Each row has a name. Each question is about the rows just above it.

j_883: [-18.2  42.1   0.8  75.9 -14.5  29.5  -5.4 -30.0 -34.6   4.4 -19.5  20.5
  86.7 -28.9  -6.8 -40.7 -20.2  11.4  56.7  49.3  -0.7 -19.2  20.0 -38.9
  55.4  53.7  28.1   7.5 -20.9  23.8 -38.6 -43.2  32.6 -10.7 -10.5 -61.0
  -9.4 -43.9   8.0  28.7  35.0  58.6  32.1]
j_209: [-51.1  39.8  35.1   3.6 -40.0   9.9 -48.0  35.8  -1.6  18.9   9.7   3.4
  72.7  18.3 -26.2  -5.5 -27.2 -28.3  52.6   9.6  62.9 -11.8 -22.1   0.1
 -12.7  22.8 -13.9 -31.9  -5.7  -1.6  91.4 -31.2  -2.3   8.7  30.6 -25.4
  14.5 -18.8  17.8 -43.0  19.4   5.1  -2.6]
j_898: [  1.9  20.5 -14.0 -23.0  -6.0 -28.2  18.3  17.3   0.2  23.5  91.7   4.7
  27.7  32.2 -25.0   8.7  -7.2 -13.2  23.4  41.2  -1.6 -16.4 -65.2   5.9
 -17.8 -55.5  18.1  28.0  37.4  37.4  20.7 -21.1 -49.1   5.4  37.4  14.2
  -4.5 -44.1  31.4  24.3  -6.2 -55.3  54.6]
j_524: [-18.2  42.1   0.8  75.9 -14.5  29.5  -5.4 -30.0 -34.6   4.4 -19.5  20.5
  86.7 -28.9  -6.8 -40.7 -20.2  11.4  56.7  49.3  -0.7 -19.2  20.0 -38.9
 -33.2  33.0  -7.6  44.5 -20.7  14.3  32.4 -17.1  46.9 -39.8  19.3  32.3
  -9.8  20.2  72.6  -1.4  11.7  -2.0  17.0]
j_627: [  3.2 -16.4  19.7  25.5  46.1  33.8 -14.6 -22.2  30.6  -6.8  23.5  44.0
  32.9 -19.2  -8.5   9.1  28.2  -4.7  32.9 -24.2  17.6  22.7  60.9  50.2
 -40.8 -24.4  55.0   7.9  50.6   2.0  46.6 -19.2  26.8  39.4 -19.8 -19.2
  -4.2 -14.2  37.2  24.3   3.7  35.5  -5.3]
Count of [32.8] in j_627:  0
Count of [32.2] in j_898:  1

j_688: [ 17.5  96.3 -17.1  96.3 -53.0  17.5]
j_76: [-13.9   6.4 -53.1 -53.1 -53.1 -53.1]
j_903: [-30.4 -30.4  -1.9 -30.4  16.2 -30.4]
j_106: [-14.0 -14.0  -4.9 -14.0  -4.9  -4.9]
j_430: [-0.4  8.9 26.7 18.1  7.5 34.0]
j_510: [ 21.9 -10.2   5.0  56.4  14.3  35.0]
j_988: [ 29.8   3.0 -57.2  48.1 -57.1  48.1]
Times [96.3] occurs in j_688:  2
Count of [-53.1] in j_76:  4
How many times does j_988 hold [-57.3]?  0
Count of [-53.2] in j_76:  0
How many times does j_903 hold [-30.3]?  0
Count of [-14.0] in j_106:  3
Times [48.1] occurs in j_988:  2

j_572: [ 4.7  5.5 -7.7  0.0]
j_992: [ -5.1  -0.2 -57.1 -57.1]
j_741: [-0.3 -0.3 -0.3 -0.3]
j_611: [-1.7 -1.8 -1.8 -1.8]
j_166: [-0.7 -0.7 -0.7 -0.6]
j_488: [-3.7 -3.7 -3.7 -3.7]
How many times does j_992 hold [-57.1]?  2
How many times does j_166 hold [-0.8]?  0
How many times does j_611 hold [-1.8]?  3
Count of [-3.7] in j_488:  4
Count of [-0.3] in j_741:  4
Which row holds [-1.7 -1.8 -1.8 -1.8]?  j_611
Times [0.0] occurs in j_572:  1

j_372: [ 21.0 -19.0 -19.0 -19.0  -8.4  49.0 -19.0  39.3  39.3  39.3  20.8  39.3]
j_621: [-56.0 -80.7  19.4  23.1  47.2 -56.0   9.8 -19.0  26.4  26.4  51.6 -91.2]
j_682: [-19.1 -18.9 -18.9 -55.9 -71.2 -42.9 -18.9 -18.9   3.7 -55.9 -10.6  -1.1]
j_139: [ -9.8 -80.7  19.4  23.1  47.2 -56.0   9.8 -10.5  26.4 -19.3  28.9 -18.1]
Times [9.8] occurs in j_621:  1
Times [-19.0] occurs in j_621:  1
Times [-56.0] occurs in j_621:  2
How many times does j_372 hold [-19.0]?  4
Times [-55.9] occurs in j_682:  2
Times [3.7] occurs in j_682:  1
Times [-18.9] occurs in j_682:  4

